Named turns come first, each shown by rows before and after it. Which turns, in which order, take the first row of each pair that follows to the second? Write the first one first, as in the answered first pair.
q120 (before |-> after):
[ -3.9  -9.9   3.4   9.0 -17.1  -4.4  -6.9   0.0 -19.0  -3.5] |-> [  3.3  -9.4  -1.0  10.2  -7.1 -11.9  -3.9   0.5 -23.0  -9.5]
[  5.7  -1.3 -16.1  -7.7   2.9  36.3   5.8   0.0 -21.0   1.7] |-> [  9.3  -4.7 -15.3  -7.6  -0.2  32.4   6.5  -0.9 -22.9   1.2]
[-22.7   8.9  17.6  -9.9 -10.6   5.5 -20.2 -32.8  -4.7 -11.3] |-> [-19.7   2.3  17.8  -6.4   2.2  -9.0 -18.6 -35.2  -9.6 -20.0]
q436 (before |-> after):
[-14.9 -18.4  12.8  16.6   5.2  -6.0 -10.5  11.5 -14.8 -16.1] |-> [  0.1  -1.7 -10.0  24.1   6.3   7.2   9.2  27.3  -3.7 -16.3]
[ -8.6  29.1 -12.0   0.9  34.0  27.6  12.3  -5.3  27.3   2.1] |-> [-28.5  18.1  15.6 -16.4  21.0  24.9  -3.7 -24.1  23.7   7.5]
[ 1.5  5.5  8.4 -6.5 -8.4 -1.6 -1.8 -8.4 18.2  3.0] |-> [  3.4  -5.5   7.5  -7.7   2.5 -11.8  -7.0 -12.4   5.0  -9.6]
q639 (before |-> after):
[ -8.4   3.0   9.2   9.5 -23.9  11.0  -8.8  -1.2 -10.7   4.1] |-> [ -7.6   2.8   5.6  14.4 -24.3  -1.0  -4.7  -3.0  -9.0  -4.9]
[-13.7 -16.2  12.5   7.6  -3.6 -25.5  -7.9 -20.6 -24.4 -17.0] |-> [-11.8 -16.5  11.5   3.8   8.4 -31.1  -5.1 -24.1 -13.6 -10.7]
[ -3.1 -16.0 -16.1 -36.6  44.5  15.3  -1.1   7.3  11.1   2.6] |-> [ -0.6 -18.1 -13.8 -34.8  29.0  34.4  -9.8  13.1 -11.6   3.3]
Then:
Each pair is 2 to 4 turns apart.
[ 13.4 -22.2 -18.9  15.8   6.2   1.1  20.3  28.8 -28.9  -5.1] |-> [  0.1 -40.8   8.8   8.3   6.0 -10.9  -1.0   8.6 -39.0  -7.8] : q436 q436 q436
[  7.9  -1.9  -0.1 -21.0  62.4  -2.2  20.4 -13.3  13.5 -16.8] |-> [ 12.7   9.3  -7.0 -16.7  56.7   6.8  27.5  -6.3  17.8 -13.5] : q436 q436 q436 q436
[-11.5 -10.9  18.8  13.4  13.1 -53.6 -13.8 -26.7  10.0 -15.0] |-> [ -8.8  34.2  -6.1  19.3 -15.7 -15.7  19.9   4.3  48.3  13.8] : q436 q436
[-19.2   2.1  26.6   8.5 -16.9 -15.1  16.1 -13.3  30.4   6.6] |-> [  6.5  -0.4  -6.9  25.1  17.9 -26.9  32.8   4.1  16.1 -11.7] : q436 q436
[ -0.8  17.3 -17.7  25.8 -61.3  15.4  18.1  16.9   9.7   1.8] |-> [ -1.5  18.5 -19.2  28.6 -37.2 -14.7  30.3   6.6  38.2   1.6] : q639 q639
[-22.2  11.3   4.5 -22.3 -11.1  -1.1  23.2 -11.1  64.0  12.8] |-> [-15.0   3.4   5.4 -26.9 -46.2  50.3  -0.9   4.2  16.1  15.7] : q639 q639 q639
